The rows of M fall into several groups, and each row is roughly a mix of its group's hidden directions.
M:
[[-14 -22   3 -28 -11 -11  -2  34  34   0]
 [-27 -13 -13 -31 -13  -4 -17   5 -38 -10]
 [  1 -12  34   3  21  -3  -5 -10  46  -7]
 [ -6  48  11  18  15  17  -8 -18  -5  18]
 [-10   4  26  19   5  16  -5  42  29  -2]
 [-27  -3 -29 -10  11  31   5 -26 -22  -8]
 [-17  29 -12  20  13  18  10 -27   1  32]
 [  0  19  39 -16  -1  -4 -24  31 -17  -9]
 [-25  28  12  -5 -28 -10  25 -11  28   5]
 [  8 -10  11 -16 -21 -20   2 -40  20 -26]
 [-10   1 -10  22  35  27 -24  14 -14  22]
 [ 13 -17  17  19  -8 -36  24   3  19  24]
 [  8 -11 -14   1 -33  21  13  28  26 -22]
 [ 28 -31  29   8 -26  -8  10  -9 -19  -8]
 [ 10  -8 -19 -49   8  24 -10  18   5   3]
 [ 13   2  12 -12  38 -11  -4  18  38  14]
 [  9  -3   2  34  32  17  29 -16 -18   6]
 [-21  12  -2 -16  11  21  34 -38   0  -2]
 [-34  -9  13 -27   2 -16 -24 -31   3  10]
 [  5  23  19  10   0 -29 -38 -18  11  15]
 [ -6  25  -1  15  26  32  30 -21  -3 -10]
 [-10  19  -3 -34 -28   0 -23  21 -25  -2]
 [-15  26  -5  25  16   0 -33  10  32  -3]
 [-26  18  18  25  15   0   6  17 -31  23]
 [ 14 -12   8  29 -23   6  35 -24 -17 -12]
 [ 11   0 -42   8  -4  24   6 -11 -37   2]
 [-10  -9  42   9  17 -33  16 -16 -10   4]
 [ -1   8 -10  -9 -13  22  24  -1 -19  47]
 [  2  -5  -6  15  -9 -17 -16  49 -22  16]
 [ -3 -13   1  41   2  -3   2   2  44  14]
 [-11  16  -1 -11   3  12  -7 -15 -50 -24]
 [ 24 -14 -26  -8  -5   1  48  10  -8   2]
 [-10   8 -18 -15   1  -6 -18  31 -38  23]
 [ 16 -25 -39   1 -17 -13  29 -14  10  -2]
 [  5 -12   3   8 -40  -3  30  14  13 -30]
 [ -1 -20  -5  -4  27   5  29  26 -23 -29]
 [ 25 -20 -20  -9  10  10  -6  -7  40  25]
 [  6   8 -14  33   1  -9 -40  22  21   5]
 [ 18 -16   8 -39 -15 -15   9 -26  -1 -26]
 [ 27 -30   7 -17   7  -9 -26  27 -22   3]
 [  1   6  18  -2  -7  30 -26   4   2 -45]
 [-45  14  14  19  -4 -18   5  -9  11 -26]
 [ 27 -18   7 -33   4  -1  -6  37 -20   5]
 [ 19   7  24 -16  15  30 -32 -17  11 -16]
 [ -2 -12 -29 -26  -3  15  24 -17 -33 -12]
 [-34  23 -15  -2  13  37  12  15   2  14]
 [  8 -10  30 -42   6   3  -7  20   2  26]
 [ 11   1  28 -22   3  -3 -22  41 -20   4]
 [-12  21  41  16  11 -17  -9   4  20  24]
 [ 15   8   0  10 -52   7 -12  17  14  15]
 [  2  -5  -4  36 -17  32  25  16   6 -21]
 [  7  -6 -12  30 -20 -25  37 -20   1 -12]
 [  7  18   1   3 -32  14 -14 -28 -37  -6]
 [ -4   8 -10 -29  27 -10 -39   3  25   2]
 [  9  12 -39   7  21   8  25  30  -6  12]
 [ -1 -12  10  24  17   2  36 -25 -31   9]
 [-18  16  -4  33  20  38   6  16  -4 -13]
 [-39 -30   6 -14   5 -21  -5 -10  25   9]
 [-28 -47 -13   0 -19 -12  17   5  -1   1]
 [  9 -13 -17 -11  27   1 -13  -1  47 -14]
 [-11  23 -15  29 -12 -16  15 -15  21  32]
 [ -9  -9  -5  32  31  21  18  21  19  19]
 [ 22 -16  25   8  13  -6  -1 -39 -10 -28]
 [ 13   7 -18   7  -9  48  -9 -13 -28  -9]
 [  1  -1 -42   3 -11  -1   9  42  -2  15]
 [ -9 -32   9  14   9 -36 -12  20  23 -15]
 [-11  -3  12  -5  -2   7  41 -32  12  29]
 [ 12  -1  -3   3  19  18  15 -43  -1 -32]
 [-13  11  34  24   5 -13  18 -19  -6 -33]
 [ 15  22   6 -28 -22   7   6 -15  -8  40]
 [-19   4 -18  25  17  -3 -31  29  22 -12]
 [-30 -12  17 -11   7   3  29  28 -13  26]
 [  8   0 -11 -43 -40  -2  -9  10 -12   1]
 [  4 -13   9  38  -9 -31 -23 -18 -10 -18]
 [  8  10   9  26 -15 -21 -10   3 -23 -42]
 [ -4  14  18  18 -40 -17  -5  29  15  14]
 [ -5  -1  12  34  11  -7   3  31 -19  35]
 [  2  16 -11   4 -13  31 -19  -4 -11 -45]
 [-24  23  12  40  19  14  -8  23  -5   1]
 [ 16  -5  -7 -16  -8 -12  -5   5 -56   7]
 [  9   7 -37 -13 -22  20   0   2 -10  37]
 [ 13  32   2   2 -12  20 -37  12  27  -7]
 [ 24 -15  -9  -3  -1  10  13 -47 -15 -19]
 [ 23  -9  17   8  -5  11  -7   7  15 -51]
 [ -2   2  37  18   6 -11 -18 -37  -1 -20]
 [ 24   9  -3  18 -10 -34  25  22  -5  26]
 [-22   6  -2   7 -49 -20 -22  12   5   1]
 [-18  13  -6   4  -4   3   4   4  22  54]
 [-34  30 -12 -11  -1  24   3  -8  29  12]
 [ 31  15 -22  27  10  12  32  16   0  11]
 [-43 -11 -34  -1 -25   4  -1  10  -9  -6]
 [ -4   1  -9 -30  21  28 -28  28  -3  15]
 [-20  -5   4  20  11 -10  13 -10  51  10]
 [-17  38  17   5  18 -18 -29  -4   8  20]
 [ -7 -31  31  -7  11 -34  15 -20  -2   9]
 [  2  12 -10 -26   7 -27 -19 -37 -14 -19]
 [  2  -3 -14   1   6  12  52 -23  14  16]
 [ -7 -37  -1 -17 -31 -16  -8  25 -20  -6]
 [-10  12 -23 -18  28 -21  18  17 -29  17]
 [  3  19 -16  -9  24  37  14  27 -19  -4]
 [ 10   0  23 -18  19 -39   5 -16 -14  28]
 [-12   8 -23  14  24  30  -2 -37  10 -12]
 [-11  34  12  10 -27   7 -28  15 -26   5]
 [ -6   7 -10   4  19  30  -2   4 -32  39]
 [-41   6   0  14  37 -17 -11  12  -9 -10]
 [ -9 -13  22  22  -6 -29  37   6  14 -20]
 [-13   8  -3  -3  10  37 -18   9  10 -42]
 [  3 -16 -44  24  -3  -6 -28  16 -13  -8]
 [-24  28  24  18  24 -24 -21   0  -5 -11]
 [ 18  17   3  12 -29   8 -28 -10  -6  38]
 [-13  -7  -8 -34  47 -13  -8  -8   0 -10]
 [-29 -16   5  14  13 -17   9  -1  46   7]
 [  3  -5  40 -17   6 -13 -29  13  21 -20]
 [-12 -14  33  14   4  -6   4 -35  33  -5]
 [ -7  22  -3  33   6  40 -12   5 -24  -5]
 [-15  29 -11  13 -17   1  19 -27  13 -33]
 [ -1  -2  -2 -33 -30 -19 -23  34   6   1]
 [  9 -43 -11  10  -6  12  32  -2  -6 -25]
 [-16  -4 -14  20  20 -15 -31  17  17 -32]
 [  5  12   8  33 -44  16   2  19  -1  11]
 [ 43  20  19  -7   4  -3  -6  20 -29  -8]
 [-10  17 -10 -15  33   5 -42  -2   8 -19]
 [-24 -29  11   2  10 -38  30   2  -4   1]
 [-10   8  -6   8  10 -35 -14 -37  20  21]]

Which row in each list fits none of the groups? There is exactly one, and every other row fits one group, some only roughly.
  * j588: [-41   2  -8  15  16  -3  -6  39  -5  14]
  * j767: [  6   4  18  26 -14 -17   6 -16  22 -41]
  * j580: [-11  -4 -16  13  21  27  28 -13   8  36]
  * j193: [  0  -3  16  17   6   0  51 -13   3  25]
  * j477: [ 37  -2 -16   2  13  14   8  42  11   5]
  * j219: [  9   3   4  38 -27 -14  23 -10  22  21]
  * j360: [-11  -6 -14  24   5 -31 -11 -12  20  38]
  * j652: [ 16  -7  41  21  21  -6  14   4 -29   7]
  * j87: [-20 -23 -15 -21  24   0 -20  -6 -11 -37]
  * j77: [-4 19  5  7 -5 52  4 22 16 -9]
  * j721: [ -7   7  27  -7  37  28 -20   3  -5  22]
  * j632: [  7  -4  29   5  38  29   0   9 -19  20]

j87
  * j484: [ 19 -40  -7   8  23   6  21 -19  -1  24]
  * j953: [ -9  14   4  -9 -16  36 -36 -24  11 -12]
  * j212: [-24 -12  22   0   0 -11 -22 -11  25  39]
  * j479: [-23   2 -27  11 -17  -2  -8  37  29  -7]
  * j638: [ -4  -9  14 -27 -13 -20   4  29   9  38]
  * j547: [ -9   9  34  11  11  24  25   8 -27 -21]
  * j893: [-13  -6 -16 -29   3  27  18  15 -19 -32]
  * j695: [31 37 17 -6 -9 19  5  1 30  7]
  * j126: [ 26  -6  37  15  -4 -25 -22   4  16 -17]
  * j16: [ 11 -28 -32  -3 -15 -21 -11  18   4  31]
  * j121: [ -9 -27   4  13  25  -2  45  13  -7  13]
  * j501: [  9  10 -11   6 -16  33 -10  -2 -33  34]

j695
  * j882: [-20  18  20 -13  32 -27 -21  -4  -8 -20]
  * j486: [ 14 -24  16 -16  29 -26  28   5 -18  10]
  * j432: [-21  39  12  -6   9  28  10 -22   9 -17]
  * j438: [-26 -24 -36   3  16   9  23  14 -19  10]
  * j626: [  9   1 -22 -12   8  -6  -8   1  26  49]
  * j850: [ 36 -15  -4  29  -4   5  30  -9   6  24]
  * j749: [-23 -25  13   0   3 -32  24  21 -14 -21]
  * j34: [ -3 -21 -18  15   8 -15  30 -11  41   1]
  * j727: [-43   9 -13   8 -13  12  -3  13  -9 -36]
  * j549: [-18  -4 -10 -13   5   2   6  24  22 -47]
  * j147: [-28   4 -33   2 -17  21  -1 -23 -25  15]

j34
  * j819: [  6  -5  -2  47 -16  12  10 -10 -27 -21]
  * j30: [ 8  8  2 41 -4 38 12  7 13 20]
  * j610: [  9   1  42 -17  16   6 -39  -2 -10  -4]
  * j324: [  6 -21   0 -12   8   4  10 -52  23  -6]
  * j800: [  3 -37  14 -14  34 -14  15  -9  21  14]
  * j934: [ 30   4 -11  24 -16   9 -22  12  38   5]
  * j240: [-10  12  -5  21 -24 -13 -15  13  42  20]
  * j380: [ 25  -9 -20 -30 -29  20  -3 -23 -11  -7]
  * j563: [-13  -4 -35 -11  -5   8  29 -39   1   8]
  * j522: [ 39   2  38   7 -19  -2   7 -10  21   1]
  * j231: [ -7  33 -10  10  -7   8  -4  44 -21 -15]

j819
  * j995: [-26  21   0 -19  -8   5 -20  37   7  26]
  * j72: [-19  22  17   4  21  23  26  -3  11  33]
  * j277: [ 14 -21 -15 -31 -20   0  17 -12   0 -37]
  * j245: [ -6 -20 -15  39   2 -15  13 -35  10  10]
  * j397: [  8  12  23  35   8  -7  15  12 -35 -18]
  * j586: [ 16  24 -32  13 -23   7  -7   5  13  35]
  * j515: [ 32 -26 -25 -11  -4  25   8 -27  10   4]
  * j300: [-26  40  18  10  -1 -19 -21 -13  18  -7]
  * j35: [  6 -21 -17 -40  21  -6  -5 -17   9 -28]
  * j936: [ -5 -21  -5  28 -29 -38 -20  -7   6   3]
  * j899: [-10   0 -19  41  -7   4  14   3 -36 -18]
  * j420: [ -2  33 -11  17  16 -11   1  -1  39  24]

j899
  * j598: [-28  12 -20   0   7 -37   1  26  16  19]
  * j539: [ 10  -2  -2 -22 -24 -16  -1   8 -15  48]
  * j790: [ -2  32  11   7 -12 -45  -8  14  -1  21]
  * j844: [-11  -6   2  21   3  32  29  17 -35   2]
  * j62: [  0 -32  15 -17   0  -7 -24 -31  24  17]
  * j150: [ 13 -17  17   1  35  19  -9 -38  -3  -8]
  * j194: [  4 -10 -15 -26  -4 -35 -21  17 -29  11]
  * j554: [ 25  12   9 -21  14   4 -15 -29 -29  25]
  * j597: [ -9   7  -9  19   8  23 -13  35  36 -12]
  * j29: [-10  36   2  41 -11  17  -7 -13 -16  11]
  * j962: [-11   4  -9 -30 -16  10   2   9 -27 -41]
  * j349: [  9  41  28  -1  -5  -4 -19  -9  21  24]

j29
  * j903: [  4  -8 -30  20 -11  17  11  10 -11  44]
  * j923: [  5  -3 -15  37 -24 -29  16  22 -16   1]
  * j130: [-40   3  12  -5  20  -3  -9  -3  -5 -42]
  * j545: [  8   4  42  -8  13   0 -36  10 -20 -12]
  * j815: [ 14   2  -2  25  20  20 -22 -11 -42  -8]
  * j708: [ 14  32  -2   8 -18  -8   3 -11 -46  -6]
  * j635: [ -1   2  53   8   7 -20   2 -10  18 -17]
  * j444: [ 27  -6   5 -23 -14  -3  42   5 -16 -21]
  * j793: [ -2  34   7  19 -21   2 -22  16  28 -23]
  * j828: [-30   6 -22  30  -9  -6 -11  15  12  33]

j815
  * j983: [ 14 -16 -27 -26   9  -3  29 -33  -6  11]
  * j459: [-18   2 -27 -12  17   8  10   3 -48  -3]
  * j697: [ -5  -9  31  20 -10  -1  19 -12 -28 -35]
  * j922: [-29  11  -3 -35  20  -9 -21  20 -18 -14]
  * j508: [-14   1  14  18   8 -17   7  23  38 -31]
  * j366: [-20  32  10   1 -10   2  10  42  -3  21]
  * j795: [-1  2  6 55 -2 17 14 15 14 -6]
  * j671: [ -2  -5  17 -53  -9   2  -1 -17  23   1]
  * j672: [ -7 -18   8  -4  24 -18  32   7 -16  37]
  * j433: [ 14 -31 -25  -4  19  34  26  -8   4  -2]
  * j476: [  6  12  17  13  -3  -3  13 -23  24  46]
  * j525: [-15 -10  -9 -10   2  18  26  29   4 -41]
  * j293: [-19   7 -17  10   4 -12 -30  32  -7  33]
  * j209: [  6  -3 -20 -24  34  27   8  16 -22 -18]
  * j278: [ 13  -8  12 -15  -3 -46  -8 -11  34   2]

j983
  * j642: [-10  18 -42 -13  17   3 -30  -1 -17 -12]
  * j797: [ -9   2 -29 -15   1  47  24  -4  -8  -4]
  * j51: [ -7  19 -40 -19 -31   2 -11   5 -21 -10]
  * j482: [  4  17   8 -28  25   6 -19  17 -21 -33]
  * j238: [-22   2  42  15   9   5  24  21  12  15]
  * j52: [ 18   2  10  48 -19   7   9 -14  -7  24]
  * j776: [-20   0   2  21   0  -5   2 -47  29  11]
  * j460: [ 21 -17   9  15 -41 -12  25 -11  13 -13]
  * j531: [-16  -4  41  -7  -9 -23 -10 -33 -14  -4]
  * j424: [-23 -10 -31  19  14 -19 -13  19   9  30]
  * j496: [  5  21 -10  -5 -20  -8  31  42 -16  -9]
  * j956: [ 25   5  28 -11 -17 -23  22  -6  -5 -33]
  * j538: [ 40 -15   9  11   6 -11  20   2   4  38]
  * j976: [-30  13  15  -7  25 -34 -17  20  -5  13]
  * j521: [  1 -29 -12  13   9  27  15  -9  39  16]

j51
